In the rows, zero is written as 128.
Where one turn sends some rows of the set: a few examples, then the rows asked:
q835: [113  92 146 124 117  86 144 130  93 166 112 157 125 117 133 100 112 134
 105]
q228: [101  69 145 120  95  95  99 150 110 129 133 144 130 121 118 137 130 181
 140]
q776: [ 79  99 160 134 137  80 115 131 101 162 114 155 110 120 129  99 134 132
 112]
q550: [ 88  89 157 159 128  88 121 136 103 159 111 156  98 125 119 109 144 134
 108]
q233: [124  84 129 106  87 104 119 146 113 127 126 155 135 118 129 123 108 168
 132]
q9: [112 120 102 136 129  98  89 159 117 165 104 164 108 139 143 134 130 134
 114]
q955: [ 72 118 160 127 115  77 137 155 120 148 113  96 138 118 115 131 123 128
 108]
q896: [106 118 135 154  97  99 153 157 130 142 106 101 147 127 130 148 129 130
 111]
q150: [100 113 110 139 136  95  80 163 126 156 106 154 134 134 137 154 136 148
 140]
q132: [102 123 108 126 135  92  82 157 114 169 108 160 114 136 147 131 129 136
 119]
q717: [116 118  99 136 129 102  92 162 129 154 101 161 133 134 140 150 127 141
 135]
q67: [ 99 107 146 129 128  88 129 130 104 160 110 163 111 119 135  92 120 123
 105]
q660: [ 86 108 156 150 100  90 142 155 130 146 116  95 145 127 123 157 133 135
 109]
q554: [112 110 103 147 130 102  88 164 130 152 102 157 129 136 134 156 136 146
 136]
q520: [ 74 103 141 115  99  76 114 161 120 134 130 135  95  96 115 119 111 156
  99]
q699: [ 93  72 164 152 121  81 126 136  92 167 117 147 115 124 117 120 141 149
 112]
q934: [ 81 106 157 151 105  87 142 162 122 144 110  98 126 123 104 140 134 131
 104]
q817: [120  71 133 128  83 107 115 152 112 124 126 152 124 122 118 137 122 174
 132]
q750: [ 89 111 148 156 104  90 139 157 127 144 110  93 148 126 126 153 141 138
 116]
q340: [102  88 140  99  99  97 114 137 112 138 136 148 143 118 140 123 115 178
 140]
q281: [109 126 101 139 122 105  86 163 135 151 113 151 132 135 140 152 124 143
 139]
q366: [101 128 136 131 104  93 150 151 129 145 108 100 158 121 140 138 119 126
 113]
q973: [ 95 116 114 138 137  91  77 160 114 169 109 156 110 138 140 137 140 141
 122]
q690: [106 113 107 147 130  98  84 162 116 166 106 161 104 141 137 140 140 140
 117]
q258: [ 89  87 162 123 129  74 125 129  91 171 120 147 128 118 131 106 125 144
 114]
q569: [106 120 104 127 135  96  84 160 127 156 103 157 139 131 143 149 127 143
 139]
q62: [124  86 128 113  86 109 128 141 115 132 130 157 134 121 135 124 113 173
 131]
q875: [103 126 104 135 125 102  84 162 135 153 114 149 135 135 141 153 124 144
 141]
q252: [101 123 106 141 126 102  81 165 135 153 114 147 133 135 138 155 129 147
 142]
q499: [107 122 103 144 122 105  85 165 136 151 111 149 130 137 137 155 129 145
 139]
q434: [ 85 108 134 112  94  81 122 160 121 134 128 140  94  96 118 115 105 152
  95]
q603: [117  71 136 136  85 110 122 146 115 132 131 152 125 126 123 137 131 181
 132]
q794: [108  95 143 153 120  97 134 136 106 156 105 166  99 125 125 102 130 125
 102]
q833: [ 92 126 146 121 105  86 153 154 121 145 108 104 138 117 120 123 110 120
 101]
q705: [101 114 143 145  96  95 157 160 124 141 104 107 126 122 109 132 121 122
  97]
q271: [ 95  75 149 123  99  96 106 143 112 136 138 144 135 123 126 136 133 186
 141]
q35: [ 89 101 133 126  90  85 125 163 123 131 126 141  87  99 113 121 110 152
  94]
q651: [ 79  98 140 129  93  81 116 164 122 132 128 136  88 100 110 124 118 158
  98]
q270: [103  84 141  98  99  93 103 144 110 131 132 148 140 115 130 125 114 174
 141]
q739: [ 82 122 149 135 112  83 135 152 126 147 114  92 158 122 136 145 130 135
 119]
q857: [ 98 122 145 128  99  91 152 149 129 146 113 102 154 122 136 142 114 127
 105]
q948: [103 113 143 147  92  98 155 154 132 143 111 103 143 126 126 151 123 128
 103]
q887: [117  77 147 154 109  93 146 138  94 162 111 157 110 124 120 114 128 139
 102]
q772: [ 81 117 156 131 106  84 140 150 129 149 119  95 154 123 132 147 125 133
 111]

q434 goes to q520
q750 goes to q896
Now find these:
q973 goes to q690
q233 goes to q270
q887 goes to q835
q660 goes to q948
q955 goes to q934
q281 goes to q875
q340 goes to q271
q554 goes to q717
q550 goes to q794

Where one turn sends some rows of the set: a few examples, then the rows asked:
q867: [112  85 117 123 136 125 102 146 150 114 138 125 103 131 126 142 138 154
 123 111]
q355: [130  98 134 111 134 127  92 126 135 140 123 122  95 153 127 120 144 139
 129 146]
q986: [150 102 115 110 117 105 153 129 123 128 131 134 112 115 147 128 142 137
 128  93]
q807: [124  83 126 126 130 134  97 143 133  98 125 128  95 120 134 127 126 138
 140 118]
q972: [136 109 120 104 131 113  97 137 125 138 135 127  88 163 139 125 133 140
 119 125]
q505: [131 160 130 132 143 127 112 141 130 114 132 130 181 129 137 119 127 136
 138 114]
q941: [136 143 144 150 145 136 124 149 128 131 136 143 165 114 142 123 108 116
 124 142]
q827: [122 100 130 103 111 109 138 128 132 147 136 107 110 130 119 143 112 142
 129  98]
q509: [122 121 111 115 138 156 131 156 163 123 142 133 109  94 124 131 118 143
 137 148]
q747: [130  68 130 112 128 127 133 122 147 140 130 122 138 119 127 126 127 137
 137 128]
q710: [139 114 130 121 141 107 104 142 117 129 125 141  80 144 143 117 150 130
 118 114]
q277: [136 173 135 137 129 125 140 115 114 149 130 140 119 144 142 132 116 113
 129 121]
q259: [136 102 138 128 145 121 100 128 128 132 123 143  89 134 130 122 162 130
 120 141]
q104: [141 102 109 117 116 132 110 131 128  95 133 134  88 121 138 140 145 146
 136 122]
q795: [125 136 120 121 136 148 137 161 151 115 123 131  96  82 133 113 130 138
 142 125]
q673: [113 155 148 139 139 131 125 147 149 153 128 112 167 128 125 126 120 138
 121 128]
q490: [123 174 139 135 134 126 112 133 124 118 141 129 163 125 114 143 123 134
 132 119]
q617: [137  91 147 130 122 121 139 119 119 124 123 136 106  93 120 133 131 118
 137 119]
q431: [128 156 124 126 138 126 139 118 142 163 126 127 149 161 151 118 126 132
 129 121]
q226: [113 146 150 146 146 134 126 115 135 161 129 133 140 145 126 131 108 114
 128 138]
q77: [129 170 138 133 132 129 109 134 117 112 142 132 163 126 119 139 111 128
 136 124]
q102: [141 144 136 146 149 135 136 118 128 143 120 151 147 137 159 108 126 109
 135 134]
q363: [127 141 100 110 133 138 142 167 152 122 147 135  96 100 136 133 121 146
 127 118]
q136: [114 132 111 104 131 147 129 167 161 128 131 111 103 108 130 117 108 150
 142 121]
q411: [121 109 116 116 117 123 111 136 142 110 124 113  88 128 128 138 154 160
 132 102]
q189: [154 174 137 134 116 133 134 140 111 124 125 131 143 117 150 119 113 120
 135 129]
q546: [137 167 128 127 134 130 114 132 129 112 129 128 178 129 136 121 133 139
 143 120]
q144: [140 179 124 122 115 127 139 135 136 146 136 117 154 135 138 137 131 145
 121 127]

q490 goes to q505
q747 goes to q617
Now find these:
q673 goes to q941
q363 goes to q136
q972 goes to q355
q411 goes to q867
q102 goes to q277

Where one turn sends some rows of the set: a few examples, then the rows asked:
q889: [109 121 153 117 115 144 131 131 107 121 117 167 131 137 175]
q828: [106 129 132 113 114 111 108 157  97 115 124 175 125 105 160]
q82: [ 88 110 134 113 111 105 106 150  86 130 129 167 141 116 157]
q814: [104 128 123 111 118  95 107 151 104 131 137 153 143  94 163]
q950: [109 103 123 158 103 136 106 107 110 159 123 120 120 147 155]
q34: [113 122 162 131 114  85 116 119 132 130 109 149 112 100 164]
q231: [129 117 147 150 104 129  83 135 129 130 109 135 112  90 137]
q720: [103 117 131 111 122 112 109 154  93 115 136 172 127 109 160]
q389: [ 96 114 148 115 110 125 127 120 107 147 123 142 161 134 173]
q587: [122  97 112 160 104 140 108 114 108 161 139 132 115 143 155]
q839: [102 123 113 112  88 102 101 146 154 142 115 127 109 103 159]
q13: [131 102 112 155 111 130 111 121 130 154 154 123 112 117 173]
q618: [111 144 128 114  87 143 104 144 121 143 115 177 111 137 149]
q969: [103  96 130 108  93 103  95 147 153 149 152 144 124 126 144]
q451: [123  99 120 159 102 137 105 120 117 176 122 133 121 143 158]
q367: [103  88 126 157  83 132 106 117 112 166 130 134 125 140 164]
q404: [ 95 116 109 107 128  91 124 134 138 124 130 150 127 110 157]
q455: [126  99 128 158  97 153 110 130 117 136 132 156  90 137 168]
q716: [ 99 115 126 111 123  99 108 149  96 129 144 156 144 103 161]
q333: [ 98 138 118 112  83 118 102 131 123 174 122 147 147 130 150]
q167: [107 119 166 132 108  90 114 120 127 128 101 156 108 107 161]
q873: [130 100 110 160 111 142 110 117 113 153 144 134 109 138 158]
q64: [119 112 144 149  99 119  81 129 128 144 109 125 128  89 137]
q928: [122 127 139 114 134 129 133 126 121 130 139 141 144 117 180]
q898: [ 96  92 138 109  84 114  94 151 145 141 139 161 114 138 141]
q38: [113 102 132 109 100 115  97 155 155 131 151 159 104 125 144]
q524: [129 155 111 111 110 127 108 139 139 150 141 149 123 112 157]
q253: [ 87 118 133 111 101 101 103 150  91 134 119 166 145 112 157]
q977: [140 107 113 158 117 140 109 123 125 164 134 132 112 132 162]
q122: [131 114 115 156 121 138 111 111 122 146 138 118 109 133 159]
q829: [133 104 124 161 106 150 108 127 117 158 119 148 104 145 157]
q965: [114 110 150 150  92 128  80 132 122 138  98 138 120 100 134]
q313: [ 87 116 124 114  73 108  98 147 143 144  98 138 109 118 154]
q255: [124  97 115 161 105 147 108 117 108 153 135 142 105 145 156]
q267: [104 125 121 114  86 117 101 154 149 127 104 145  92 111 159]
q748: [121 109 126 159 108 151 109 115 110 138 121 138  98 150 154]
q662: [ 72 105 119 109 107  92 119 131 123 133 111 158 134 129 151]
q756: [105 117 163 131 107  83 112 117 127 137 103 147 118 106 161]
q709: [ 90 114 121 109 118 107 124 140 129 109 113 176 109 126 153]

q451 goes to q829
q873 goes to q587
q34 goes to q756
Now find these:
q828 goes to q814
q928 goes to q389
q716 goes to q82
q709 goes to q404
q898 goes to q38
q748 goes to q122
q231 goes to q64
q313 goes to q267
q618 goes to q524
q455 goes to q13

Where one turn sends some rows of the set: a few examples, then the rows asked:
q858: [157 124  86 109 129 140 154 141 154 126 146 124 150 121 157 112 100 115
  92]
q445: [119 153  95 144 102  99 133 105 153 122 137 102 136 109 160 147 134 137
 149]
q970: [145 134  91 113 137 150 149 140 154 113 146 118 151 120 151 112 117 130
  91]
q610: [131 146  90 126  98 150 135 185 143 111 119 108 123 132 147 125 121 138
 132]
q883: [133 128 122 126 149  89 146 141 145 110 157 122 138  92 178 122 115 134
 111]
q30: [140 133 108 113 134 145 154 134 164 112 146  95 148 112 144 110 108 127
  92]
q989: [137 124 118 124 147  85 147 142 144 115 158 127 138  94 180 123 110 129
 111]
q571: [151 122 103 108 125 134 159 136 165 126 146 101 146 112 150 110  91 111
  92]
q721: [134 140  84 139  92  87 138 108 150 139 138 117 136 111 169 147 115 118
 150]
q534: [125 143 100 141  94  88 140 103 158 132 137  96 134 105 161 145 117 123
 150]
q175: [133 142 125 109  80 133 129 154 148 114 144 126 133 129 158 127 133 135
 177]
q530: [141 135 119 107  74 126 132 156 147 123 144 134 133 130 163 128 122 124
 178]
q564: [145 133  83 120  87 137 141 188 142 127 119 119 122 132 154 125 101 119
 132]
q708: [135 126 117 125 149  88 145 143 143 111 157 128 138  94 180 123 115 133
 110]
q76: [135 125 122 125 147  86 147 141 147 114 157 121 137  92 178 122 110 130
 111]
q637: [130 139 137 109  77 128 133 150 156 115 144 112 130 123 154 126 124 130
 177]
q971: [139 133 131 106  71 122 136 152 155 124 144 118 130 125 159 126 113 120
 178]
q385: [139 129 104 119  82 131 148 181 156 128 119  92 118 123 145 123  88 113
 133]
q595: [128 149  79 143 100  98 131 110 144 129 137 123 138 115 169 148 133 132
 149]
q782: [125 142 112 125  93 143 142 179 157 111 119  82 119 122 138 122 108 132
 132]

q858 goes to q970
q564 goes to q610
q175 goes to q637
Now find these:
q721 goes to q595
q708 goes to q883

